One vector is turned by the same rotation once a tick. Each row is the vector after some number of ticks, and that number follows the row.
The counts run from 0 to 762.
[-34  -1  -8   1 -19  13  14  16   0  -6 -35 -25  -2  13  34 -14  -6 -15
  34  -2  -6   8  -3  -6  10   8 -23 -14 -10  13   8 -22  -7   1  13 -12
 -39 -52   3   4  -9  48 -17  16  26 -12  46  -4  15 -21  16   7 -10  10
 -12  -8 -13 -44  -5 -10 -10  -2  -3  -7 -72   6 -11  14 -15  -2  -1  17
 -10   5] => 733
[ 37  -6  28 -22   8 -17  -9 -28 -14   2  30  17  11 -13 -36   5   7   1
 -24  10  22  -1   0   6   5 -10  12 -20   6 -12  -2   8   6  -3  11  23
  32  55  -9   4  28 -48  27  12 -23  -5 -46  15  -5   7   0   0  11 -24
  15  13  13  47  23  15   1  -2  -2   7  63 -12  39 -21  22   5 -30  -5
  -2 -23] => 608
[ 23  -6  42 -28 -18 -14  -6 -31 -42  -1  16  21  15 -35  -8 -12   3 -25
 -17  18  22  19   0  12  -6   5 -16 -13   7 -12 -12   4   0  -9  18  23
  13  20  -5  17  20 -26  26   6 -32 -16 -24  -6   3  18  20  17   9 -27
  33  10  10  29  13  -6   7 -16 -16   0  37 -10  39 -42  12   7 -39   0
  24  -7] => 533
[ 51  24  10  38  67 -17 -13  11   2  15  -1  38 -11  10 -27  26 -17  -1
   0   5   4  14 -15 -11 -17   5   3  -1  -3  43  -7  32   3   1   3  52
   1  35 -20   6   1   8  -9  23   1  -6  29 -31  -2  23 -25   7  -7   1
  12  -6  23  24  -7  -3  -2 -30 -10  -7  22  -9  26  11   8   1 -36  21
  -5 -22] => 680
[  2  -1  38 -23 -60  -3   0 -36 -34 -51 -12   5  29 -23  -4 -23  22  15
  -1   5  44   1  12  21   5 -29   3 -22   2 -34   6 -49  15  21  26 -16
  18  -3 -19 -27   4 -11   1  -5  -2 -24 -28   0  20 -17  -2  21  23   8
 -18 -12  -9  -6   3   1  11   7  18  -6 -16 -11 -11 -18 -18  12   0  -6
  28 -14] => 180
[-17  37 -14  19  44  18   1  10  54  24   1  -4 -47  24 -37  32 -23  21
  -3  16 -20 -15 -20 -26 -35   0   4   9 -25   6 -16 -10  -1   9 -22   1
  -1   4   6   8  -2  -8 -16  -6  11  31   0  -7 -22 -16 -23 -23   2  -5
  -9   7  -2  14 -39  28  12  23  -8  -1  -4   2  -5  20  25  27  41 -13
 -14  -2] => 590
[-21 -15  -7 -17 -63   3  14 -29 -25  29  -6 -28  13  -3  35  -4  23  11
 -39   4  27   1   4  21   7 -44  -2   1   5 -35   3  -8   9  14  10 -29
  21  38  11   5  -4 -16   3  -9 -22   0 -24  10 -30 -13  -2  24   4   2
  -8  11 -30 -14 -10  -3 -28  28   9  18 -26  12  -2   6 -10  -9  45 -21
  16  10] => 104
[  8  -6  -9  -4 -31 -17  -5  29 -38  17   4 -13  37  -3  50  -6  10  -8
 -26 -16  -1  28  -8  21  21  -5  12  30  19   7   6  46  25 -12  -3   1
  28  13  13  12 -26  10   7 -16   4 -23  27  -3 -19  15   1  33  -3  11
  15 -26   3 -21  -3 -37 -46 -15  11   4 -18  11  -5  31 -25 -33 -10   6
  20   3] => 22
[ 52  -9  -8  21  49  -6 -16  22   5 -26   3  17   5  -1  -9   0  -6 -19
  46 -25 -20   1  13   0  14  24 -10  -1  24  29  14  18 -23 -23  12   8
 -24   3 -21  -1  -6   7   0  28  14  -5  23   9  49  38  14 -15   1  11
  -4   5  13  -2  23 -11  14 -39   1  -9  31 -10  -3 -27 -13 -20 -27  24
 -27  -7] => 53
[ 11  -3   2  41  31 -13  -5  28  19 -15 -29  12  11  23 -24   8   5  15
   9  -7  24  -5  18  -5   6  -6   6 -39  -5  48   0 -12  14  20   9  17
 -18  15  -8   3   9  54 -21  30  20 -30  26 -22   1  -4 -26 -21 -11  16
 -21 -18  11   4  10  11  -7 -18   4 -17  -9  -7  19  41 -17 -24 -37   9
 -26 -17] => 503
[ 43  18  -6  20  24  -3  20 -50 -10  27  12  28   2 -19  -3   2   4   4
 -14  -4  25 -25  35  -8  -5 -13 -14 -10  20  -8  -3  -4   6 -16  17  -1
 -10  14 -11 -10  -8   3  -4  35 -12   6  33 -19   2   7  15   3 -13 -24
 -15  23  24  -8  24  17  20   5 -30  12  28 -17  13 -49   5  30 -33  17
 -43 -33] => 137
[-52 -14   0 -25 -59  19  20  -8   2 -20   5 -20  -4 -22  34 -22   9  -4
  -4  -3   3  -6   5  -1  -4  -2  -5  20   3 -34 -24 -28  -9  -3 -29 -46
   1 -64  22  -9  10   3  16 -54 -19   4  -4   9 -19  -9  16 -12   3   0
  -1   0 -14 -27 -15  -3   5  10   4   2  -9  13 -17  -2   3  11  29 -22
  23  23] => 372
[ 31   6  -2   1  27  10  -6  13  -5 -31  11  16  10 -17  12  -4 -18 -19
  44 -22 -28  11  12   1  13  33 -11  23  11   3   8  21 -23 -25   5  -4
 -34 -56 -14 -10 -23  16  -1   2  30   6  36   5  51  21  30   2   1   5
  -3 -13  19 -34  11 -31   9 -32 -11  -7  -4   0 -21 -33  -8   2 -21  21
 -15  -1] => 743
[-24  28  21   0 -15  -7   2  -4   9  23   1 -10 -10  16 -15  14  -2  36
 -48  20  30  -5 -18  -8 -24 -34  20  -4 -16 -13 -17  -7  38  26 -17  11
  36  25   7   6   4  -8  -7 -23  -7  -3 -15 -18 -50 -28 -39  12  10  -3
   5 -14  -7  20 -32  26 -23  30  11  11 -14   0  15  45   4  15  15 -20
  17 -15] => 435
[  5   8 -33   7 -46   8  26 -36 -23  13   1 -19   0  -5  45  -2  14  27
 -23 -15  19 -18  21  14   6 -35   6  32  14 -37  13  -2   8  -4  10 -39
   6  15  -2 -28 -20   3 -13 -10   6  13   7  -2 -11   1   9  19  -6   8
 -35   6 -19 -42 -20  -3 -16  25   6  18 -30   3 -33  -9 -19   5  52  -9
 -19   5] => 473
[-30   2  28 -33 -26  21  19 -11 -18 -12 -15  -6  10 -19  20 -22 -15 -26
  26  18  11   0   2 -10   4  22 -20 -25  -6  -9  -1 -23  -4  -7  21 -16
 -27 -79   2   0  -5  26   2   9  16 -21  28   0  20 -34  31  11  -5 -19
   4 -15  10 -27  22  -6   4   1 -24  -5 -43  -1   6 -28  -1  18 -33  21
  10 -11] => 550
[ -8   0  29 -16   0   2   5 -38  -4 -12 -20   7 -26  -1 -31  -5   6   0
  17  37  22   4  -8  -6 -40  -7 -29 -28 -23 -11 -15 -61 -21  26  14   1
 -17  -1 -18   0  22 -15  -5   1 -18  -2 -40  -5  14  -2  -4  -3  15   6
  -6  20 -23  33 -28  20  37   6  -1  -3  -9  -7  10 -30  10  30  31 -17
  18  11] => 698
[-11  -8  16 -25 -78   3  16 -37 -34 -20   7  -2  41 -26  30 -20  13  16
 -33  -1  37 -15  24  20  16 -29   8  -1  11 -53   8 -16  30   0  20 -29
  23  -4  -1 -24 -10 -21   4 -16  -2 -15 -14   1 -11 -23   8  26   7  -5
 -13 -10  -6 -31  11  -5 -11  28  10  10 -13  -4 -18  -7 -12   8   0  -8
  11  -8] => 105
[ -2   5 -50  20 -11   8   7   3   2  30 -13 -28  -3  26  32   6  11  22
 -21 -10  -2 -13  10   8  13 -28   1  12   5 -12  20   9   8   2  13 -25
   0  33   7  -8 -32  15 -25  20  31  13  27   9 -10  -6  -8  16 -13  20
 -30   2 -15 -41  -5 -11 -38  21   9  19 -43  16 -24  31 -23 -20  39   4
 -28  -2] => 215
[ 43  12 -25  33  50  -3   2 -21   8   4  10  19 -38  -1 -20  11 -13  -4
  21 -12 -16  -1   5  -9 -38   8 -14  26   4   1 -11   4 -37  -7  -5   7
 -18  11 -20   1   1 -13  -7   5 -14  36  -5  -4  27  45  11 -11  -1  -1
 -13  37   0  20 -25   4  45 -16 -17  -2  33  -9 -12 -40  16  21  30  -4
 -13  10] => 671
[-47   2  -8 -32  -3   5  10  18 -14  44   0 -32 -30  11  20   0 -13 -31
  -2  18 -35  24 -37 -15 -24  19 -19  20 -14  -2 -23  26 -23 -11 -29   0
   2 -20  25  29   7 -13  15 -20 -22  22  -1   3 -28   8   7  10   5 -10
  35   8 -19  11 -35 -18 -19  -2  -9   7 -20  24  11   4  19   8  25 -12
  33  33] => 194
[ -6  13  26   3  13   3  12 -26  20  23  15  13 -17  -7 -42   8  10  12
 -34  29  35 -22   8 -13 -20 -22  -1 -31 -11 -11 -14 -28  20  21  -5  12
  15  32   3   9  25 -19   7  10 -21   4  -7 -12 -33 -23 -17 -16  -7 -23
   5  14  13  36   6  40  12  29  -9  10  37 -15  38   0  13  33  -8 -10
 -16 -25] => 249
[ 15  16 -12  38  40  -3  11  15  15  23 -20   5 -12  22  -5  13  -5   0
   8   2   6 -10   6 -24   4   3 -15 -32  -3  38   0  -2   6  -2  28  18
 -35  -4  -2  13  -8  56 -28  48  18 -12  60 -24  -2 -13  -4 -10 -16  -1
 -16  -9  20 -14  18   8  -3  -4 -22  -1 -31  -1  18  13  -6   0 -44  29
 -39 -31] => 578
[ 13   8  -1 -28  29  11  -5  10  -8  11  21  -2  -2 -19  14  -5 -29 -43
  24  -3 -39   7 -11  -9  12  42 -14  17   9 -13  10  40 -20 -44  -2   2
 -11 -45   0  19 -18 -16  12  11  18  16  30  10  34  11  43   2  -3 -22
  27  -1  25 -18  23 -17  -3 -17 -26  -3   0   2  -2 -40  10  19 -29  27
  -9  -5] => 561
[-30 -23  25 -48 -46   4  -4 -24  -1  -9   5 -28  23   5  -8  -9  13  11
 -18  13  20 -16 -12  10  23 -17   6 -37 -15 -34  21 -28  23  17  17 -15
  35  24   7   2  12 -44  19   6  18 -14 -60  41  12 -43   1  -2  16  -7
  -5  15  -9   5  18  19 -19  34  21   7  -2   4   6   0   6  -6   8 -14
   3  -9] => 619
[ 20  32  31 -13  43   2 -19  -1  20 -19   8  14  -5   5 -53  12 -36   3
  18  13  -9 -18 -19 -16  -7  13   3 -18 -19  -9  25  -7   8   2  16  15
  -2  -7 -27  -8  -8 -33  -8  36  47  12  -7  -2  48 -29   1  -1  18 -15
  -5  -1  25   1  10  23  13  14 -13 -14   0 -14  -1 -16   9  35 -13  18
 -23 -40] => 331
[-18   0  17 -15 -24  -9 -19  48 -19 -10  15  -1  26  -7  27   7 -10  -8
 -16  -6 -20  38 -23  10   7  10  22  35   4  10 -14  37  22   5 -26  16
  32   2  21  13   2  -6  13 -46  -2 -19   6   0 -28  11 -13  20  11   8
  34 -38   3   7 -15 -29 -41 -21  22  -3  -3   9   4  43  -8 -27  -7  -3
  42  15] => 712
[-17  15  37 -36 -27  14  -4 -11  13 -31  28   0  14 -17 -27   1 -12  22
 -19   9  11 -18 -12  -2 -22 -10  29   8 -16 -55  -7 -25  16  19 -19 -19
  42 -10   5 -20   8 -56  11 -36   2   6 -45   5 -10 -33  -6  -3  31 -15
   4 -12   9   9 -12  19   8  30   7  -6  18 -10 -14  -1  20  29  22 -16
  17 -10] => 260
[-33  14  49 -51 -13  12  -9  -5 -15  -9  -2  -8   5 -19  -6 -10 -25 -24
  26  37   2  15 -21 -25  -4  32 -17 -29 -28 -15  12 -10   1  -7  15   5
   1 -53  -3   7  -2 -14   7   2  20 -16  -4  -3  25 -36  23  14  16 -30
  26 -20  20   0   4   0  -2   7 -18 -11 -32  -9  13 -22  17  28 -37  11
  16 -22] => 625
[-13  -2  -7  -2 -60   5  23 -43 -38 -15 -20 -16  10  -8  35 -18  25  12
   0   3  28  -2  15  20  -8 -35 -16  11  -1 -30   1 -32  -1  15  22 -29
  -6 -13  -6 -29  -7   7 -14 -12 -11  -9  -5  -1   2   1   2  26  10   7
 -33   1 -31 -27 -33 -16   1   5   3  19 -43   3 -29 -16 -21   1  35 -14
  23  22] => 548
[-12  -9  13 -25 -53   3  12 -20 -18  26  32  -4  30 -39  22 -10  19 -10
 -52   7  27  -7  12   5  14 -15  14   5  22 -33 -12  12  25 -14 -13 -17
  36   5  26  12  11 -18  28 -15 -31  -3  -6   2 -39  -2  14  11  -3 -26
  19   0  17   4  18   3 -22  16  -7  13  26   3  19 -10   6   1 -26 -12
   5  -1] => 720
